[113 145 121 126 105 122 167 170]  M
[153 104 127  89 152 124  99 170]  Q
[113 145 180 126 105 122 167 114]  J
where: [114]  J, 8
where: [152]  Q, 5
where: [180]  J, 3
where: [127]  Q, 3
where: [124]  Q, 6
where: [104]  Q, 2

[125 149 119 110 134 114 160 153] = E
[122 137 132 147 124 153 145  83] = D
[118  90 137 160 126 144  76 122] = C
[128  61 177 108 137 161 135  65] = Y
[134 113  98 137 118 136 165 106] = U
[133 111  94 143 124 125 166 107] = S
where: [161]  Y, 6
where: [119]  E, 3
where: [133]  S, 1
where: [110]  E, 4
where: [126]  C, 5

[155  67  96  67 144 143 154 100 138 101  72 110 111  51 120 107 134 105
 104  60  56 111 116 105  82  73  77  96  93 132  84  73  57 139 124  47
  84 120 122  56 149 118 149  86 149 122 102 112 103  95 148 147 101  49
  82] -> F
[124 107 103 130 132 115 132 139 133 140 114 107 150 126 152 124 131 125
 121 109  99 157 147 140 142 113 122 107 143 124 120 121  99 177 105 138
 173 155 144 193 176 137 137 151 193 164 168 133 124 165 179 180 120 115
 108] -> N
[124 107 103 130 132 115 132 139 133 140 114 107 150 126 152 124 143 125
 121 109  99 157 147 140 142 113 122 107 143 124 120 121  99 144 152 112
 140 141 146  98 118 149 140 115 118 146 156 144 131 120 137 128 130 126
 137] -> V
find: [124 107 103 130 132 115 132 139 133 140 114 107 150 126 152 124 131 125
 121 109  99 157 147 140 142 113 122 107 143 124 120 121  99 177 105 138
 173 155 144 193 176 137 137 151 193 164 168 133 124 165 179 180 120 115
 108]  N
where: [86]  F, 44
where: [180]  N, 52
where: [156]  V, 47
where: [108]  N, 55

[139 166 143 164 198 172 185 118 165] : A
[139 166 143 164 198 164 139 114 182] : X
[117 119  88 120 186 199 181 115 158] : H
[117 119  88 120 160 163 181 138 158] : B
[139 166 143 164 198 113 139 114 182] : T
where: [185]  A, 7
where: [165]  A, 9
find: [139 166 143 164 198 113 139 114 182]  T
where: [199]  H, 6
find: [117 119  88 120 186 199 181 115 158]  H

[162 178 138  41]  kamus
[123 129 119 120]  Zan
[136 102 128 161]  Nof
[135 135  83 133]  tok
[131 122 151 126]  lor
[116 136 124 119]  lede
[137 178 124 159]  sevip
[ 93 135  84 137]  Pip
where: [138]  kamus, 3
where: [116]  lede, 1
where: [128]  Nof, 3
where: [120]  Zan, 4
where: [122]  lor, 2

[125 157 121 109 129 122 133 157]  noboz
[127 185  85 127 121 125 187 141]  nez
[127 157 106 135 124 133 172 129]  Sipiv
[126 176 102 117 125 117 178 155]  zim
[128 146 106  43 123 141 151 128]  Kedir
[127  83 170 112 135 149 137 108]  zar
[126 107 150 127 132 141 132 119]  Rina
[125 112 155 128 134 126  96 145]  Neni
[126  44 197 137 140 157  72  95]  Desad
find: [125 112 155 128 134 126  96 145]  Neni
where: [96]  Neni, 7
where: [124]  Sipiv, 5
where: [134]  Neni, 5
where: [44]  Desad, 2
where: [122]  noboz, 6
where: [109]  noboz, 4

[147 167 125 129 131 134  78] -> R
[162 148 120 171 111 118  72] -> Z
[106  94 161 195  70 112 175] -> L
[114  81  83  86  90 173 173] -> W
[ 90  98 164  91 186 123 193] -> K
[116 178  96 153 137 162 113] -> G
[112 171  92 114 116 179  81] -> P
where: [113]  G, 7
where: [164]  K, 3
where: [153]  G, 4
where: [134]  R, 6
where: [147]  R, 1
where: [91]  K, 4

[116 117 146 116 127 109 152 130 140 122 109 131 116 124 152 148  57 143
  91  87 109] = Vuget
[140 119 115 108 154 138 155 119 120 111 114 140 127 141 125 145 131 130
 138 116 113] = tig
[129 113 126 143 134 129 133 121 128 115 121 111 119 134 133 147 143 130
 143 156 114] = Soben
[110 103 142 117 116 119 135 124 136 125 106  96 118 117 142 118  67 148
 110 116  97] = kabek
where: [122]  Vuget, 10
where: [154]  tig, 5
where: [147]  Soben, 16
where: [103]  kabek, 2

[165 140 113 139 154 168  87] -> Vumo
[133 156 142  87  95 165 136] -> Tega
[124 107 112 187 133 148  99] -> Muk
[102 121 166  93 130 113 163] -> gebo
[124 107 112 177  87 123  98] -> nimu
[ 93 128 131 164  59 144 152] -> lam
[107 119 152 151 109  68 108] -> zodit
[ 99  99 105 158 119 153 161] -> nuro
where: [142]  Tega, 3
where: [148]  Muk, 6

[130 128 126 133 132 153 145 130 120 135 130 124 111 134 129 144 137 123
 123 133 130 131 130 118 127 140 134 167 130 127 120  63 133 160 128 127
 129 138 135 126 113 129 130 121] -> Zezuf
[130 128 128 128 130 127 137 130 120 130 129 126 119 130 127 137 129 128
 125 132 129 131 129 123 128 135 130 137 128 128 123  80 130 147 125 127
 128 131 140 127 123 124 128 125] -> zila
[130 128 123 127 112 178 150 128 116 141 131 123 103 128 134 154 144 119
 114 129 131 130 130 111 127 140 136 205 133 125 115  43 134 169 126 128
 130 142 130 126 103 134 131 118] -> dumip
[131 129 130 126 123 127 129 130 124 130 129 130 125 123 131 134 126 128
 128 128 129 128 128 119 127 125 130 126 129 128 123  97 123 141 128 127
 128 126 137 128 129 124 128 126] -> Fida
find: [131 129 130 126 123 127 129 130 124 130 129 130 125 123 131 134 126 128
 128 128 129 128 128 119 127 125 130 126 129 128 123  97 123 141 128 127
 128 126 137 128 129 124 128 126]  Fida
find: [130 128 128 128 130 127 137 130 120 130 129 126 119 130 127 137 129 128
 125 132 129 131 129 123 128 135 130 137 128 128 123  80 130 147 125 127
 128 131 140 127 123 124 128 125]  zila
where: [80]  zila, 32

[ 91 107 188 172 156 198 169 173 174 146 132  99 161 128 114 149 154 165
 141 207 172 128 156 111 142 132 128 174] : gizez
[ 91 107 188 172 156 198 169 132 174 146 132  99 161 147 114 149 133 135
 130 143 136 128 133 125 131 129 128 137] : Gabef
[123 126 139 132 132 134 134 134 133 129 125 123 131 128 125 130 131 134
 129 140 133 127 133 130 129 126 128 133] : buroz
[ 91 107 188 172 156 198 169 132 174 146 132  99 161 147 114 149 154 165
 141 207 172 120 140 140 137 168 128 134] : sutig
where: [111]  gizez, 24
find: [ 91 107 188 172 156 198 169 173 174 146 132  99 161 128 114 149 154 165
 141 207 172 128 156 111 142 132 128 174]  gizez

[139 119 116 129] = vupus
[173 153 146 129] = Rofaf
[146  48  82 102] = tus
[121 157 112 167] = vuz
[129 112 168 117] = bezi
[168 123  50 115] = nomam
where: [117]  bezi, 4
where: [167]  vuz, 4
where: [116]  vupus, 3

[142 147 168 161 146 174  69  90 146 151 143 127 174  46  87 134 109 141
  95 189 126 101]  Vana
[196 130 130 161 110 113 104  98 174 132 110 107 135 198 101 165 116 116
 105  92 145  84]  bel
[102 136 143 161  98 143 143 155 131  69 155  99 147  99 131 120 152  52
 132 146 117  98]  sobo
where: [84]  bel, 22
where: [92]  bel, 20
where: [152]  sobo, 17
where: [189]  Vana, 20
where: [142]  Vana, 1

